Where one turn sends some rows of the set: a few examples, then the rows asked:
Z623: [-1.15  2.30  0.43 -0.15 -1.28 -0.66  0.26 -2.73  0.30  1.81  0.28 -3.18]
Z889: [-2.00 -2.53  0.14  4.00  1.07  1.08  2.28  0.66 -1.48 -1.34  1.25  2.16]
Z141: [-1.48  2.13  2.26  2.17  2.43  1.08  1.17  0.51 -0.45  0.61  3.28  3.62]
Z738: [-1.41 -3.17  3.38  0.73 -2.78  0.37 -1.07  1.10  0.62 -0.64 -1.92 -0.49]
Z252: [ 0.08  1.02  3.55 -3.10 -1.96  0.65  0.18  3.43  0.76 -0.21  1.77 -0.03]
Z63: [-1.46  0.60  4.51 -1.03 -2.09  0.04 -2.23 -1.27 -1.39  1.39  0.01  1.53]
Z228: [-1.47 -3.34  0.22  1.39 -2.95 -0.71 -0.17 -0.25  1.36 -0.44 -2.70 -0.88]
Z820: [ 2.39  2.68  0.71  0.95 -2.40 -1.47 -0.51 -0.67  0.23  4.14  3.62  0.75]
Z73: [-0.70 -0.65  1.63 -2.05  2.05  0.21 -1.13  0.55  2.56  3.72 -1.73  2.06]
Z390: [-3.05 -3.93 -0.28  2.25 -1.01  0.65  1.61  2.56  1.59  1.50 -0.18  2.93]
Z106: [ 2.87 -2.20  3.14  2.11  1.25 -0.47  2.68 -0.60 -1.44  1.10  3.52  1.00]
Z308: [ 0.88 -1.73 -1.72  0.63  2.00 -0.13  1.80 -1.14  0.85  5.16  0.18 -0.87]
Z744: [-2.46  1.48 -0.54  0.71 -0.42 -0.61  2.76  0.15 -2.00 -1.49  2.32  3.69]
Z125: [-1.37 -1.12 -1.54 -1.08 -4.22 -1.28 -0.07 -0.08  2.47 -1.06 -0.28 -1.17]
Z817: [ 2.57 -4.20 -2.44  1.89 -2.41 -0.39  0.30  0.90  0.83  0.59 -1.06  1.68]
Z407: [ 1.86 -3.28  1.99  0.34 -1.29  0.10  2.26 -0.39  0.20 -3.03  3.22  0.58]
Z381: [-0.84  0.65  0.84 -3.31 -2.14  0.81 -1.69  1.33 -1.18  3.45  1.30  3.35]
Z774: [ 2.64  0.10 -3.51  0.33 -2.22  1.81  1.08  2.78 -1.59  0.56  0.68  0.33]
Z42: [-0.34  0.95  2.71 -2.53  1.16 -0.31  0.10 -1.39  0.38  0.95  2.54 -2.87]
Z819: [-2.14  0.52  1.69 -1.65 -1.81 -0.30 -2.19  0.07  1.27  2.15 -2.95  0.53]
Z137: [ 0.00  1.11 -3.16  2.33  0.28 -2.17 -0.83 -0.69  3.44 -0.18  1.85  0.17]
Z564: [ 2.98  2.36  2.38  1.66 -1.17  0.08 -3.17  2.00  1.57  0.71  1.46 -0.30]
Z528: [-1.08  2.09  2.80 -3.49  1.42  0.67 -0.68 -0.15  1.00  1.73  2.49 -0.12]
Z769: [ 0.71 -0.04 -2.34  0.78 -0.16 -0.22  0.55  1.12  1.49  1.44  6.28 -0.43]
Z435: [ 0.92 -1.36  4.44  1.95  0.12  2.30  0.71  1.76 -1.62  0.51  3.54 -0.73]
Z463: [-3.85  0.19  2.19 -2.08  1.10  1.49  0.67  0.07  1.70  1.01 -0.64 -1.01]
Z2: [-0.71 -1.00  1.60  2.91  1.71 -0.47 -1.61  1.68  2.23  2.31  3.03  4.39]
Z370: [-1.99 -1.73  2.92  1.35 -0.09  0.09  0.93  1.65 -0.20 -3.82  1.38  1.84]
Z926: [ 2.40 -0.67 -4.41  1.36  0.65  1.10  0.80  0.48  1.25  0.43  3.49  0.57]
Z120: [ 2.20 -0.78 -3.12  1.37 -1.37  0.33 -1.35  1.10 -1.88 -1.39  3.66  0.42]
Z924: [ 0.41 -0.41  4.60  1.50 -4.23  0.23  0.08  2.09 -0.32 -0.03 -0.71  1.38]
Z900: [ 5.63 -1.78  0.17  1.67 -0.25 -0.09  1.05  1.01  0.83  0.38 -1.00  1.04]
Z569: [ 1.52 -2.83 -3.45 -0.55 -2.41  0.98 -1.56 -0.20  0.57  1.42 -0.17 -1.49]
Z484: [ 2.40  2.82  0.94 -1.76 -1.62  0.31 -2.59 -0.97  0.60  3.49  1.57  1.18]
Z342: [-3.99  1.79 -0.44  1.32  1.73  0.46 -0.82  0.73 -1.83  0.04  2.32  1.98]
Z258: [-0.59 -0.19  1.55 -0.65  1.91 -1.57  1.57 -0.76  1.79 -3.69  1.78  1.05]
Z524: [-0.21  1.07 -3.18 -0.33 -1.51 -0.94  2.65  1.21  1.96  2.30 -1.83 -0.40]
Z313: [ 0.54 -2.58  1.00  1.21 -1.23 -1.66  3.54  1.47  0.24  0.98  2.39  5.18]
Z836: [ 1.00  1.06 -0.07  0.49 -1.86 -0.04 -3.24  0.04 -2.23  4.31  0.46  2.81]
Z87: [ 2.49 -2.28  0.04  1.35 -1.77  0.29  1.54 -0.97  0.64  4.43 -2.41  1.53]
Z812: [ 3.04 -0.03 -2.69  0.52  0.61  0.76  1.33 -0.01  1.02  4.64 -0.41  0.09]
Z498: [-2.02 -5.02  1.86  1.92 -2.08 -0.49  0.22  0.34  0.87 -0.57 -1.13  1.39]
Z477: [-1.61  2.70  1.19  2.62  1.44  0.67  1.18  1.87  0.19  3.55  3.71  1.03]
Z131: [ 2.33 -0.83  1.30  1.86  1.19 -0.59  3.30 -0.58 -0.67 -1.03  4.27  2.74]
Z867: [-0.09 -4.37 -1.64  1.48 -0.14 -0.46  1.16 -1.63  0.68  4.21  2.78  1.72]

Z120 -> Z342
Z812 -> Z131
Now find these:
Z381 -> Z774
Z900 -> Z258
Z817 -> Z370
Z477 -> Z820
Z926 -> Z141
Z867 -> Z435
Z738 -> Z228
Z390 -> Z924
Z524 -> Z313
Z106 -> Z42
Z889 -> Z63
Z407 -> Z463
Z2 -> Z564

Where one turn sends some rows of the set: a few examples, then the rows asked:
Z170: [-3.19 -3.92 -1.00 -1.92 -3.24 -2.52 -2.74 -4.40  0.59  1.39  1.46 -2.95
  1.94  1.60 -0.64 -2.04 -1.66  3.37  1.70 -0.73  0.97 -2.44  0.11 -0.48
 -0.88  0.81 -2.74  1.33]
Z454: [-2.74 -4.39 -3.27 -3.45 -1.84  5.50  0.48 -0.52  4.28  1.08 -0.46 -2.09
  3.10  4.68 -2.96 -6.14 -3.25 -1.47  0.44  0.51  0.88 -1.19  3.45  3.04
 -0.68  2.78 -3.91  1.26]
Z993: [ 1.93 -2.21 -2.05 -0.25 -4.78 -0.70  1.70 -2.51 -2.24  1.31  3.94 -0.31
  1.96  5.29 -1.47 -4.14 -1.12 -2.79  0.92 -0.10 -2.08 -2.32  2.70 -0.22
  0.32 -1.42 -5.38  0.91]
Z20: [ 1.20 -3.88  0.58 -0.24 -4.48 -1.81  1.22 -2.19  0.04  3.03  2.67  2.50
  1.76  4.99  1.03 -2.45 -2.77 -2.46  1.25  0.31 -1.37 -1.23  5.20 -1.71
 -0.26 -0.53 -4.29  2.37]
Z167: [ 0.99 -1.74  2.84  0.97 -0.07 -1.14 -0.96 -3.20  3.45 -2.07  0.98 -3.85
  3.48  2.00  0.13 -5.26 -2.57 -5.07 -1.50  1.27  0.99 -2.60  2.16  2.04
 -0.33  1.55  4.44  1.34]
Z746: [ 1.40 -1.86  2.71 -0.29 -1.35 -0.26 -0.62 -2.14  5.51 -1.35  1.79 -3.64
  4.13  1.90 -0.89 -5.90 -1.16 -3.93 -1.72  2.43 -0.45 -3.35  3.47  1.95
 -0.51  1.09  4.47  1.33]
Z306: [-4.63 -4.93 -0.60  0.49 -3.28 -1.05 -2.72 -4.90  2.29  0.90  0.49 -2.69
  3.24  1.26  2.64 -2.68 -2.96  1.75  1.91 -1.04  1.14  0.70  0.48 -0.76
  0.95  0.88 -0.26  2.09]
Z197: [ 0.61 -1.66  3.15  1.33 -1.60 -1.05 -1.94 -2.49  2.81 -1.34  1.07 -4.60
  2.94  3.28 -1.03 -4.48 -0.57 -6.08 -1.10  1.74 -0.53 -2.85  4.06  2.39
  1.78  0.90  3.74 -0.23]
Z419: [ 0.57 -4.30 -0.64 -0.61 -3.91 -1.74  0.43 -2.36 -1.43  2.47  2.66  1.20
  3.08  6.34 -0.30 -1.85 -0.44 -4.26  0.90  0.79 -2.41  0.00  5.28 -1.37
  1.10 -0.99 -4.15  1.17]
Z422: [ 3.14 -3.89 -0.29 -0.91 -4.51 -0.36  1.87 -1.43 -1.28  2.84  2.58 -1.02
  2.50  5.14 -2.52 -2.55 -1.56 -2.83  0.45 -0.82 -0.40 -3.02  2.81 -0.36
 -0.96 -0.40 -6.26  0.33]
Z763: [ 0.36 -2.48  2.72  0.90  0.40 -1.48 -1.32 -3.47  3.16 -1.09  1.20 -4.57
  3.12  2.47  0.03 -5.78 -2.20 -5.80 -1.60  1.17  0.77 -2.32  1.62  2.37
 -0.05  1.20  4.25  0.00]
Z482: [-6.21 -5.76 -1.06 -1.82 -0.85 -1.69 -2.26 -5.33  1.39  0.84  2.30 -1.85
  2.43  2.81  1.79 -3.03 -2.78  0.28  1.86  0.25  0.67  1.00 -0.15 -1.02
  0.04  0.48 -1.72  1.10]
Z79: [-5.03 -4.48 -1.51  0.22 -3.43 -1.06 -1.20 -6.33  1.80  2.04  1.17 -2.81
  2.27  3.36  0.27 -2.27 -2.53  2.51  1.67 -0.94  2.66 -0.42  1.12  1.49
  0.80  2.14 -1.99  1.44]
Z384: [ 0.26 -1.81  3.00  0.93 -1.12  0.16 -0.83 -1.92  4.39 -2.43  1.23 -4.01
  3.96  2.19 -0.97 -5.47 -1.35 -5.10 -0.35  2.20 -0.39 -3.81  3.81  2.39
  0.10  0.57  4.21  1.53]
Z644: [ 0.67 -1.97  2.79 -0.33 -0.49 -0.45 -0.82 -2.23  4.48 -1.82  1.88 -3.92
  3.91  2.70 -0.72 -6.58 -1.25 -4.95 -0.53  1.59 -0.98 -3.71  3.63  3.05
 -0.49  0.48  4.34  1.16]
Z35: [-6.86 -5.07 -0.26 -0.86 -2.36  0.23 -2.68 -4.42  1.95  0.13  1.24 -1.13
  1.14  1.82  1.71 -2.03 -3.84  1.01  2.98 -0.41  0.84 -0.79  1.99 -1.30
  0.88  0.64 -1.99  1.22]
Z814: [ 1.05 -1.52  3.48  1.69 -1.24 -0.77 -1.48 -2.01  3.02 -1.42  1.01 -4.80
  3.16  2.42 -0.90 -4.01 -1.88 -6.13 -1.41  1.88  0.03 -2.20  3.60  2.17
  1.14  1.01  3.57  0.63]
Z128: [ 3.19 -4.23 -0.31  1.63 -5.64 -0.95  1.26 -1.00  0.09  3.55  1.48  0.30
  3.86  4.86  0.34 -2.88 -1.39 -3.97  0.51 -0.14 -1.66 -0.41  4.71 -0.91
  0.18 -1.04 -3.18  2.35]
Z256: [-2.50 -4.62 -1.30 -4.16 -0.90  5.28 -0.15  1.16  3.36  0.74  0.67 -0.42
  1.45  3.70 -1.30 -4.92 -5.52 -3.80  0.67  0.62 -0.79  0.04  4.32  0.31
 -0.42  1.46 -4.67  1.19]
Z488: [ 2.09 -3.60 -0.75  0.68 -5.79 -0.78  2.18 -2.32  0.94  4.65  1.95 -0.29
  2.88  6.78 -1.57 -3.25 -0.92 -2.05  0.52  1.18 -0.40 -1.09  4.69  1.10
  0.21  0.95 -4.97  1.63]
Z675: [-4.69 -3.05 -2.98 -1.10 -2.66 -1.45 -2.58 -4.71 -0.63  0.45  2.90 -3.55
  1.10  1.54 -0.33 -3.37 -2.32  1.62  2.08  0.10 -0.29 -0.95 -0.99 -0.12
  0.17 -0.32 -2.38  1.41]
Z698: [ 0.62 -2.55  2.07  1.07 -0.02 -0.47 -0.91 -3.43  3.50 -0.49  1.25 -4.54
  3.33  1.56 -1.04 -4.35 -2.52 -5.77 -2.45  0.80  1.38 -2.42  1.81  1.72
 -0.49  1.07  4.74  0.30]
Z981: [-6.00 -4.53  0.29 -1.18 -2.86 -0.17 -3.30 -4.38  1.59  1.19  2.44 -1.09
  2.55  2.75 -0.50 -3.12 -2.53  0.55 -0.18 -1.43  3.28  0.00 -0.41 -2.35
  0.20  2.73 -0.98  1.40]
Z24: [ 0.79 -1.59  3.48  1.64 -2.31  0.20 -0.90 -2.88  3.62 -1.76  1.68 -4.49
  3.63  2.63 -1.10 -3.96 -0.71 -5.61 -1.71  1.59  0.00 -3.20  4.04  1.65
  2.22  0.99  3.50 -0.36]
Z497: [-3.03 -4.87 -1.66 -5.63 -0.30  4.69  0.30  0.23  3.82 -0.83  2.08 -0.90
  3.75  4.43 -1.21 -6.02 -3.23 -3.11  1.35  0.28 -2.11  0.19  4.32  1.35
 -0.32  0.78 -4.04  1.47]
Z532: [-2.34 -3.52 -1.36 -5.21 -2.38  5.45 -1.25  0.09  2.83 -1.27  0.25 -3.03
  2.54  3.66 -2.72 -5.75 -2.70 -0.54  0.59  0.29  0.13 -2.16  1.69  0.80
  0.27  2.42 -5.67 -0.51]
Z416: [-3.12 -4.95 -0.06 -4.03 -2.48  5.72  0.38  0.85  4.49  0.43  3.44 -0.48
  4.00  4.01 -3.56 -6.47 -3.37 -2.73 -0.08 -0.79  0.45 -1.89  3.00 -0.04
 -1.58  1.57 -3.32  2.05]
Z164: [ 0.17 -3.75  1.30 -0.12 -6.15 -1.32 -0.46 -0.99  0.00  3.51  4.24  0.45
  3.08  5.28 -2.92 -1.54 -0.57 -2.62 -0.62 -1.16 -0.64 -1.28  5.31 -1.90
  0.73  0.31 -3.40  2.42]
Z855: [-2.11 -4.66 -1.87 -3.09 -1.75  6.85 -0.11  1.01  4.44 -0.72 -0.42 -2.00
  4.28  3.06 -0.70 -6.53 -4.04 -3.19  0.73 -0.68 -0.59 -0.10  3.23  1.47
  0.28  1.46 -2.95  1.49]
Z839: [-2.06 -2.24 -3.08 -4.74 -1.78  4.61 -0.43  0.00  1.91 -1.44  2.12 -2.76
  1.87  3.61 -2.33 -7.35 -3.44 -1.56  0.37  0.73 -1.59 -0.44  1.13  1.35
  0.37  1.15 -5.22  0.69]

Z197 -> Z763
Z532 -> Z422
Z488 -> Z79
Now find these:
Z497 -> Z419
Z24 -> Z698
Z167 -> Z384
Z35 -> Z256
Z164 -> Z981
Z993 -> Z675
Z855 -> Z128

